rotation steps, each row followed by its count of steps:
The counts run from 0 to 216.
[155 155 102 117 169  96 123  87  84 141 107 159 115 113 127 139 114 147
 115  97  97 122 192 131 147 119 131 133 130 126 103 116 106 112 105 201
 161  93  99 142 103 158 140]	114
[159 149 179  95 115 132 149 108 122 130 129 138 117 139 164  61  81 142
 144  96 188 136 124 128 148 108  86 143 123  98 132 131 162 150  91 161
 123  75 121 167 131 144 147]	180
[176 150 148 153  97  94 152 109  95 135 128 142 117 143  98 130 122 144
 119 149 129 155 193 118 171 133  94 135 157 105 123 121  90 171 105 188
 126  85 109 104 136 111  86]	133
[155 134 154 126 101  95 168 110  88 149  90 167  99 136 103 114 102 166
 129 110 154 121 147 144 143  94  72 160 169  81 169 105 115 151 106 159
 129  94 106 126 116 129 132]	17
[151 145 113  95  92 118 140 100 116  84  93 125  94 140 119 117 140 142
 137 149 156 173 161 170 155 101  86 121 141 151 112 128 118 140  90 143
 145 112  65 130 112 155 103]	150
[158 170 136 117  83  99 139 113  92 107 125 126  89 139 109 121 139 127
 143 131 169 165 170 163 157 116  80 157 157 131 162 134  98 165 106 163
 115 109  82 103 137 121 136]	143
[147 133  88  92 125 116 135  86 117  93 131  96 100 125 135 136 120 178
 133 128  84 142 151 121 133 175 129 167 145 148  73 104 112 169  81 158
 156  95 112 128 102 161 125]	96
[171 145  84 125 162  91 127  92  88 119 134 155 110 109 117 144 108 129
 120  98  83 132 189 144 139 110 136 124 153 132 105 115 123 142  81 187
 148  93 126 148 124 152 141]	110
[151 156  86  96 139 100 125 101 111  86 143 104  99 116 138 153  98 159
 153 109  79 132 170 131 145 161 141 140 162 149  78 111 145 156  82 170
 139  89 107 119 137 161 138]	101
[157 122 151 138 154 106 156 116 112 139  96 130 100 124 133 133 102 163
 113 115 111 131 171 117 185 114 102 105 145 114  87 117 125 129 117 195
 131  79  99 119 123 154  98]	123
[144 132 125 124 125 109 156 116 107 113  98 126 115 146 110 101 119 154
 129 158 143 145 139 165 177 111  73 124 151 146 130  78 109 189  93 134
 133  85  92 100 149 140  85]	29
[113 125 131 118  86 118 143 103 104 136 108 125 118 129  98  86 140 203
 123 135 169 166 134 170 144 107  85 147 150 172 124 111 113 164 121 154
 138  94  85  95 146 117 128]	31
[156 154 129 111  83 111 150 106  74 123 105 116  91 129 113 112 163 146
 148 127 164 164 139 171 136  90  92 178 140 151 145 127  94 165 110 141
 145 101  84 115 113 139 141]	148
[153 158 173 121 133 125 145  94 108 121 117 124 118 159 177  66  97 134
 155 126 155  99 139 113 178 141 109 166 108 131 116 101 142 159  71 147
 135  81 129 124 131 134 130]	183
[126 128 100  74 153 118 108 106  92 133 152 122 131 129 113 103 111 150
  94 101  98 135 157 150 123 136 117 138 142 168 118 108 114 194  78 160
 122  59 119 136 149 146 160]	215
[158 158 125 110 126 142 131 101  93 106 106 105 134 140 159  67  96 148
 139 124 155 124 153 118 175 107 133 119  95 165  88 131 165 113  72 163
 144  84 124 135 144 145 120]	60
[157 145 125 100 102 150 135 116  75 142 105 120 136 119 154  59 117 169
 142  98 160 145 141 129 123  80 113 144 116 159  89 148 140 119  76 154
 163  87 118 146 120 140 159]	54
[153 164 102 120 106 113 134  87 102  93  93 131 132 137 124 109 158 142
 139 134 158 188 170 174 146 106 116 128 113 184 108 119 106 150  89 158
 155 105  88 131 128 158 104]	155
[120 125  84  77 126 122 114  79 138  95 153 110  94 138 145 118  92 136
  82 135 120 153 141 132 166 144  90 155 143 138 113 130 132 167  87 182
 148  81 131 150 117 148 122]	87
[173 185 133 142 132 106 138 113 108 116 134 116 156 110 156  86 126 133
 186 110 164 165 145 143 158 118 122 124 141 179 103 121 142 160  90 143
 152  90 103 123 186 151 124]	165
[108 128 135 110 104 113 133  94 116 122  92 150 107 138 101  99 125 204
 108 140 171 160 148 170 139 112  72 137 140 141 145 106 105 136 117 169
 149 104  68 110 116 130 111]	27
[148 150 109 108 155 101 111 105  98 137 116 149  94 102 132 139 109 167
 132  80 121 134 179 131 140 106 126 135 151 131 106 136 131 102 135 207
 137  90  90 133 120 161 169]	113
[156 158 150 103 119 129 159 117  95 114 113 105 132 141 131  70  79 187
 127 102 171 153 133 106 135 111 117 114 106 113 103 123 159 115  92 144
 154  89 135 145 131 160 127]	63
[126 148 119  87 132 115 123  95 111 138 162  98  97 141 146 108 107 132
  97 123 128 133 117 117 151 146 100 207 129 143 140 120 114 198 103 176
 143  80 141 117 120 136 144]	84
[126 127  83  76 160 121 108 109 106 104 147 122 103 127 135 110  84 135
 115 122 112 122 144 166 153 138  86 129 152 151 106 101 130 184  70 138
 132  76 103 130 148 158 143]	210
[122 166 121 118 113 111 130  91 108 132 145 109 115 125 156  82  71 183
 101 115 189 152 122  95 140 128 110 166 133 118 123 134 161 116 126 181
 167  90 149 111 154 136 135]	72
[134 129 124  69 128 118 137 111 107 123 144  79  71 138 139 113 105 154
 115 113 109 141 109 122 148 153  97 188 145 129 117 110 124 205 103 145
 127  83 118 122 119 160 166]	89
[158 170 104 123 109 127 126 121  77 130 140 109 155 116 137  67 136 137
 172 123 145 142 160 145 123 118  94 145 148 165  98 116  83 188  77 127
 147 101  91 109 155 124 143]	43
[150 149 147 143 113 101 145 102 102 125  81 160  96 131 139 116  97 173
 159 134 141 106 173 127 167 113  83 145 161  98 115 106 122 109 107 179
 155 109  77 112 107 125 120]	14
[153 146 163 142 153  91 135 111 103 143 115 129 108 130 134 139 116 146
 122 128 114 124 185 122 200 125 120 118 140 139 121 121 128 145 126 214
 110  66 101  95 146 130 117]	124
[118 134 103  90 141 132 132  97 128 109 148 104  77 131 158 116  61 143
 103 138 137 147 133 111 170 145  58 154 144 111 103 120 146 150  99 165
 165  91 126 137 121 157 114]	82
[143 135 148 119 124 109 155 110  87 132  88 124 106 144 120 104 133 158
 142 150 149 117 134 153 180 109  76 155 146 138 151  87 106 177  98 141
 114  87  85  83 144 127 112]	25
[130 152 124 111 110 109 141 111 118 109 129 130 141 133  98  92 124 158
 123 144 160 163 154 170 152 117  88 117 150 161 132 102 106 190  97 137
 120  85  86 104 162 124 112]	34
[137 174 126 117 136 106 137 105 105 116 165 108 113 144 140  92  64 130
 102 115 169 143 123 108 161 139  90 152 134 102 153 115 150 160 104 162
 143  86 153 122 165 140 130]	75
[129 162 125  90 127 108 124  86 106 135 162 116 104 140 131  93  90 140
  86 114 156 149 125 113 138 145  88 188 131 112 166 125 117 177  98 170
 152  92 147 132 136 139 146]	80
[155 131 160 152 122  91 159 110  93 159 131 130 115 132 114 130 136 151
 110 124 119 131 178 126 177 115 110 143 151 121 128 136 109 172 120 203
 120  66 127  95 145 118 105]	129
[124 149  86  85 150 109 105 109  98 111 134 107 100 120 147 106  86 143
 131 125 129 109 130 144 144 154  86 173 155 148 130  87 125 186  86 143
 128  89 102 106 159 154 166]	206
[135 145 116 121 125 108 138 106 122  99 110 120 130 151 102  89 121 166
 144 158 154 158 162 163 153 134  84 120 144 149 108  81  95 173  91 127
 135 105  68 102 138 146  78]	33
[150 163  93 106 150  90 121 100 104 113 122 145 102 101 124 145  96 160
 132  79 110 145 183 137 128 130 128 124 159 122  98 122 130 106 100 192
 146 105  94 150 124 162 159]	109
